In the data rows, the value 500 means zero.
Here are some points, one per row:
[415 526 449 603 458 579 603 368 576 627 390 534 429 503 538 368 612 621 582 646 504 534 551 544 396 481 515 387 558 567 560 532 472 395 410 523 400 341 468 338 438 501 549 540 595 691 553 625]
[462 461 445 623 382 417 619 499 586 518 567 533 441 547 540 571 660 468 629 484 419 697 621 472 543 511 523 452 489 525 384 697 522 551 409 582 563 335 488 458 505 589 445 600 427 209 477 409]
[556 504 353 474 539 448 593 446 444 422 550 546 494 590 467 410 633 325 500 371 518 326 403 491 293 723 389 397 631 515 608 496 456 520 656 651 593 514 516 451 394 463 552 522 534 472 546 611]
[503 508 411 514 384 399 463 455 399 491 577 469 440 630 624 530 440 629 345 405 541 347 523 441 372 428 526 573 475 591 656 624 445 319 477 552 533 570 226 447 467 644 432 618 581 501 440 478]
[438 406 582 469 562 462 524 428 583 511 379 520 593 435 650 570 500 517 520 351 559 476 589 693 505 601 375 515 504 434 538 524 604 505 657 624 467 608 562 456 727 465 520 667 471 490 495 523]
[539 590 421 638 494 667 357 530 608 456 446 476 458 410 485 614 643 547 399 488 531 520 621 618 531 539 560 438 503 405 606 376 315 489 570 523 593 472 465 384 502 557 362 303 525 479 572 426]
[483 572 599 512 390 521 614 573 469 500 526 530 391 509 478 582 676 650 435 482 486 379 577 561 550 566 292 619 469 580 511 464 481 398 677 422 560 424 683 776 486 641 424 434 465 440 489 562]
[375 572 491 522 496 721 464 368 494 685 447 469 491 422 647 519 515 536 499 442 416 501 495 511 483 579 321 617 551 349 405 560 567 555 514 554 605 493 427 427 494 392 642 430 411 489 634 587]
[454 448 691 542 604 578 336 480 605 476 596 490 445 447 352 512 582 471 480 470 577 413 637 506 404 370 626 674 507 377 512 729 534 557 447 361 528 465 491 430 570 617 660 483 692 602 443 428]
[525 372 415 577 507 534 476 396 486 633 600 431 443 608 222 422 396 433 545 577 441 550 555 537 491 518 531 489 420 485 655 573 378 583 582 475 392 565 420 430 628 399 341 540 573 323 438 692]
[360 439 508 561 584 511 503 516 549 344 582 631 559 501 490 430 462 475 535 748 507 446 386 522 533 453 724 492 589 445 593 502 602 402 631 487 475 395 348 622 467 425 527 442 426 530 429 605]
[522 375 431 594 515 563 563 470 407 560 321 381 494 485 482 496 422 481 562 501 545 616 542 483 492 449 503 591 591 475 458 404 421 487 526 490 358 545 619 582 489 483 478 521 513 525 179 437]
[527 429 448 625 476 516 500 390 521 559 606 532 442 621 635 489 355 202 556 410 434 445 562 510 593 490 505 473 418 426 478 342 483 416 378 487 578 510 458 623 614 549 556 488 417 464 672 405]
[745 555 570 536 511 552 500 638 507 710 622 467 447 562 610 444 633 423 418 572 574 443 550 740 619 408 480 520 563 517 365 438 447 561 520 459 369 424 388 634 386 552 459 658 561 459 494 522]
[491 612 665 497 358 379 306 539 452 575 436 500 604 522 510 649 621 374 575 579 327 538 355 443 425 427 525 586 434 480 460 510 610 415 656 679 460 505 527 460 457 437 596 635 453 463 600 570]
[462 576 432 455 242 641 525 604 545 350 333 407 519 577 487 527 574 411 592 390 596 474 457 570 574 470 518 566 462 414 460 479 431 479 414 439 540 591 456 593 459 538 588 766 445 619 500 558]
[551 669 319 600 458 459 458 488 545 540 517 562 444 423 430 527 316 575 464 608 474 447 443 363 530 618 547 538 565 415 522 633 445 543 432 446 346 507 466 619 381 547 516 495 387 433 425 482]
[582 576 616 621 498 471 438 447 415 465 634 563 617 278 506 502 554 564 528 374 545 488 605 529 575 487 557 199 517 583 511 585 590 400 579 543 487 507 560 394 406 517 552 579 425 492 397 512]
[433 572 521 489 374 437 679 566 698 571 600 512 537 524 513 426 560 525 521 426 560 507 490 419 348 375 454 648 511 499 578 302 654 585 500 383 602 486 508 524 491 269 578 448 540 495 382 575]
[441 499 380 519 565 511 614 503 311 589 553 591 471 442 493 521 438 615 522 597 475 458 511 464 679 447 466 511 457 478 515 403 614 428 611 450 616 582 555 504 671 645 530 542 526 609 529 513]
[392 444 521 649 624 397 472 484 476 375 317 479 606 548 406 391 569 591 212 459 484 541 658 411 523 365 422 487 501 331 471 551 590 625 523 481 483 436 435 534 511 524 465 454 336 532 550 445]
[692 610 496 501 467 353 565 388 476 525 514 499 715 477 588 418 455 668 618 528 446 418 584 628 373 431 643 600 471 530 550 515 376 463 401 371 469 524 638 547 643 504 586 488 504 493 533 450]
[657 266 451 438 390 545 488 543 507 480 470 454 434 226 451 368 546 538 547 471 433 507 489 384 404 472 483 333 338 444 530 512 670 450 586 405 480 461 498 575 469 459 517 474 498 416 568 414]
[469 639 475 405 468 588 438 479 492 462 310 648 588 481 567 461 372 342 365 581 488 574 677 563 492 568 624 451 212 493 556 495 514 602 583 409 484 370 498 539 554 413 443 588 636 478 408 481]
[482 537 514 445 491 563 481 577 432 326 641 563 511 472 530 476 492 515 540 497 634 536 483 413 498 589 552 495 572 369 448 473 403 353 364 352 445 471 406 500 534 420 351 501 534 408 661 535]
[485 675 544 427 558 396 638 471 559 465 375 494 305 446 400 477 479 540 597 278 468 425 277 571 477 318 371 371 510 475 375 425 384 442 548 347 492 470 445 344 488 393 464 586 633 358 462 438]
[497 449 561 431 410 522 546 587 593 622 445 397 733 569 431 427 338 330 326 432 569 484 375 502 576 367 483 344 629 344 594 661 480 297 493 441 494 488 620 467 480 588 437 393 455 481 512 497]
[595 519 541 454 543 502 341 488 507 475 484 538 526 555 382 314 457 432 533 541 411 579 477 364 215 562 393 561 585 572 382 551 467 417 483 344 665 495 572 542 659 557 380 504 371 549 520 374]
[515 515 424 461 371 313 305 507 521 436 528 475 460 442 510 554 495 585 340 673 567 607 500 551 546 389 389 509 595 424 442 349 536 548 429 453 575 669 576 361 472 412 486 501 561 487 515 599]
[624 465 492 538 490 550 424 476 525 549 425 585 588 314 391 619 490 455 484 360 320 486 535 239 569 552 453 577 600 573 597 408 540 483 450 466 499 500 358 525 421 510 468 542 698 683 414 465]
[426 302 312 369 542 546 534 530 389 561 565 556 525 582 448 696 646 393 322 438 545 434 482 571 448 462 419 522 507 636 441 585 620 486 364 403 449 441 429 408 544 433 590 430 355 503 402 401]
[493 546 620 379 505 455 634 587 510 397 316 592 446 482 682 435 541 313 497 568 482 489 507 496 534 473 443 546 655 610 686 624 436 573 539 525 535 648 336 425 561 633 517 382 470 470 493 441]
[444 583 520 470 458 496 424 515 510 528 395 441 544 563 495 483 667 569 503 529 542 372 381 451 594 613 562 529 521 540 695 464 494 498 327 512 419 509 810 488 600 509 477 503 455 331 434 542]
[458 526 571 551 479 562 571 271 302 562 439 353 405 495 450 374 457 503 581 520 631 507 416 541 613 519 592 547 572 579 543 479 664 593 449 482 694 697 518 492 353 556 402 575 563 481 662 501]
[445 483 467 312 402 515 502 467 465 454 646 550 519 438 405 528 464 566 565 627 629 575 518 699 469 544 434 551 641 397 596 509 456 594 593 655 446 373 443 556 626 529 450 570 622 571 444 381]
[274 405 515 479 561 485 512 518 540 459 498 600 444 484 439 454 542 482 541 601 323 442 504 593 503 506 407 558 297 440 502 515 359 430 479 584 542 682 636 500 340 509 553 533 494 575 596 287]
[590 695 515 464 517 459 663 486 407 531 452 424 424 545 535 706 509 456 413 594 601 462 555 336 363 538 581 502 467 439 460 646 531 487 598 553 409 551 535 619 534 350 590 418 517 464 602 248]
[661 577 497 449 583 629 530 580 477 555 696 610 492 449 524 492 426 580 576 362 494 654 392 540 548 489 537 676 604 434 611 573 527 535 501 505 400 495 599 369 417 371 304 499 354 595 483 386]
[546 529 590 513 485 501 517 543 446 480 446 491 447 633 540 397 396 561 577 513 538 645 352 669 585 594 420 398 348 480 513 603 543 451 560 376 542 465 419 423 422 649 718 328 477 488 401 446]
[504 528 418 498 538 409 456 394 401 509 540 534 592 510 419 433 627 506 460 408 562 634 529 563 457 582 716 409 543 515 318 288 381 344 517 481 358 605 425 510 649 527 488 348 411 531 416 442]
[382 504 594 500 599 633 559 670 548 555 559 465 456 600 578 483 558 617 462 387 231 529 460 478 483 554 566 498 464 458 600 395 575 582 397 608 498 678 497 571 501 441 549 464 502 395 417 433]
[433 470 433 416 545 416 397 597 559 591 455 364 648 425 496 472 396 483 477 490 432 255 553 643 507 508 469 594 392 753 520 482 508 510 507 580 553 405 413 415 274 422 413 400 418 434 573 434]
[531 450 619 432 251 315 518 559 566 489 592 424 423 481 489 549 410 439 496 578 426 403 538 539 602 570 600 417 526 507 440 463 473 530 487 571 566 576 571 391 529 522 482 459 485 679 503 573]
[404 484 396 536 593 456 577 645 408 421 489 383 585 622 566 467 527 557 529 510 475 592 484 349 490 367 465 425 508 531 575 389 380 612 612 555 550 332 552 468 466 434 465 679 552 636 625 321]
[504 553 404 446 549 659 378 416 623 516 596 275 492 505 707 457 434 505 497 576 578 526 427 387 539 450 412 321 458 605 489 571 500 474 475 619 667 487 541 647 601 448 468 434 565 614 315 425]
[533 520 377 464 387 535 534 479 570 484 503 318 493 630 462 431 563 546 554 386 604 677 533 497 569 441 623 658 476 586 399 614 554 460 698 608 500 662 458 526 390 449 463 441 532 502 594 538]
[536 469 580 424 554 346 501 517 559 710 507 612 518 418 520 555 663 513 530 556 751 598 472 366 505 566 433 393 309 490 550 480 358 651 477 394 553 572 337 572 454 515 445 460 405 613 548 538]
[335 402 683 520 555 516 640 546 659 727 444 432 454 348 524 512 458 488 307 537 527 562 481 426 471 630 541 579 621 600 407 425 490 303 482 571 534 404 513 494 489 525 585 632 591 406 566 487]
[566 522 734 593 560 662 502 517 491 400 552 442 600 542 402 543 473 569 570 533 550 538 586 377 508 433 439 542 413 690 640 317 447 525 553 545 446 412 373 385 630 636 627 448 350 432 552 574]
[514 414 462 616 547 544 556 392 622 504 514 540 407 365 471 602 466 433 414 565 559 394 282 463 359 458 614 558 393 466 455 410 418 636 556 547 594 502 493 435 545 577 522 616 227 466 383 406]
[580 285 409 378 563 556 476 433 657 476 361 585 606 640 513 645 538 705 652 582 474 418 575 537 642 502 605 452 584 502 583 525 469 400 475 390 559 505 534 510 438 348 523 502 424 539 570 509]
[466 479 544 546 416 463 432 791 490 639 387 597 479 613 561 443 438 669 579 524 514 466 502 507 382 529 481 499 475 526 413 501 551 446 454 615 609 548 395 476 613 467 494 477 564 522 496 469]
[515 534 352 509 670 511 419 627 441 427 479 608 459 241 410 492 421 390 450 532 622 682 562 542 503 348 440 543 487 648 663 600 480 393 362 550 564 570 584 624 547 484 663 557 468 365 629 633]
[372 576 617 491 521 477 479 370 442 531 490 643 456 461 500 619 456 452 434 335 349 516 427 525 542 332 536 496 418 605 535 598 488 500 477 529 491 348 489 657 658 410 281 333 506 641 609 604]
[447 485 551 423 533 670 356 430 394 503 499 644 464 507 437 396 642 516 524 590 611 355 436 416 512 351 526 445 437 520 403 477 624 543 442 596 460 471 531 495 539 461 439 480 517 379 429 404]
[485 529 463 593 369 482 629 548 493 417 459 556 625 442 506 469 458 431 573 489 359 450 542 640 485 489 577 539 663 571 309 457 622 695 453 468 628 587 459 530 468 591 402 452 520 340 432 477]
[687 517 511 485 489 588 580 458 429 492 642 580 646 552 440 354 500 541 283 499 396 461 507 434 612 528 456 445 401 367 452 572 389 495 424 544 542 516 451 420 554 448 554 570 520 548 514 587]
[539 442 515 541 451 332 461 370 476 356 466 362 343 434 582 237 629 552 448 417 391 526 347 550 667 626 499 625 527 557 502 523 456 497 427 457 322 453 479 507 512 401 516 483 531 589 506 568]
These points spread out most along one direction. Take the direction at right angles to it along which they spread out most. Go by this last direction. Where along it does each point below lie, from 0 to 99? 50 is the average, and the first point above lies past it. One standard deviation of the points above along it is 16.
[389 523 307 351 525 490 540 553 566 581 625 554 614 527 550 489 513 440 532 499 458 510 397 408 505 490 550 566 451 521 417 473 469 591 586 435 313 524 621 406 459 818 583 426 675 592 596 582] 55
[424 522 535 740 471 486 601 664 467 435 545 419 428 447 399 504 403 352 573 574 584 405 549 532 572 672 438 469 486 548 493 500 599 520 464 402 303 462 622 353 551 291 461 455 477 673 537 411] 56
[621 507 445 641 690 434 419 634 649 508 406 371 475 550 527 691 625 508 508 549 404 434 284 541 527 552 488 443 558 608 459 573 653 634 537 415 533 503 452 543 661 567 512 572 618 545 678 546] 40
[486 429 428 388 351 420 353 488 631 515 481 579 329 525 438 454 311 587 552 383 526 466 508 481 534 500 406 441 594 525 476 399 566 656 541 692 377 370 491 636 507 579 652 443 454 485 625 427] 46
[426 444 642 564 509 547 502 497 492 424 480 594 593 619 617 457 322 571 501 409 648 447 467 449 467 648 498 486 583 590 273 543 442 656 577 464 394 641 538 558 383 491 459 610 521 416 567 617] 61
[514 521 480 314 634 575 455 507 483 452 422 362 319 442 618 500 453 474 584 657 367 416 725 387 392 413 437 530 531 410 409 423 569 433 538 484 320 515 460 401 510 573 372 509 373 476 513 618] 44
[443 532 479 515 558 470 520 359 611 392 638 477 617 558 500 606 471 487 557 509 568 579 522 556 428 529 372 396 340 360 549 496 696 412 305 478 355 564 489 544 454 578 311 557 602 470 416 497] 58
[609 456 540 452 497 521 673 520 312 424 462 342 503 434 359 588 487 546 555 481 514 543 459 553 297 455 607 420 412 352 463 494 508 551 251 619 480 420 513 572 455 568 434 424 470 635 522 696] 61
[472 719 508 333 657 363 437 553 565 579 550 390 344 610 352 428 456 484 487 348 448 557 644 547 554 675 672 465 551 496 508 504 561 539 514 508 611 496 564 543 374 482 610 614 419 542 425 580] 61
[409 534 579 660 570 348 360 417 382 585 572 479 626 557 526 579 521 450 710 514 472 476 492 529 532 431 343 494 596 430 487 533 351 487 508 447 528 466 447 620 377 440 571 437 498 447 432 494] 52
[630 352 512 620 612 363 367 507 439 430 452 630 436 553 690 542 440 382 499 465 644 523 458 423 476 530 607 682 382 356 490 465 560 468 508 605 610 273 618 414 434 541 441 343 590 448 416 574] 42
[639 567 544 457 498 548 542 326 467 370 497 581 569 658 377 599 458 465 380 617 523 653 512 560 546 548 425 499 594 626 456 353 522 489 383 500 519 468 559 437 401 453 526 508 532 563 453 446] 62
[406 406 466 311 449 504 508 469 261 368 544 339 542 431 569 640 432 565 508 473 416 532 466 456 580 654 606 488 484 447 485 514 347 536 527 332 545 401 392 434 504 518 557 544 553 391 421 525] 63
[498 313 548 562 464 617 397 462 454 438 555 563 334 530 672 624 517 456 380 479 434 593 613 479 340 356 520 360 517 604 587 504 417 564 565 383 450 601 676 557 414 473 589 424 510 539 481 562] 39
[593 489 453 475 583 503 656 586 558 429 493 563 557 491 392 463 505 561 593 553 450 446 523 421 646 491 390 481 489 461 327 531 413 452 507 712 579 580 558 484 502 472 539 419 623 498 389 654] 57
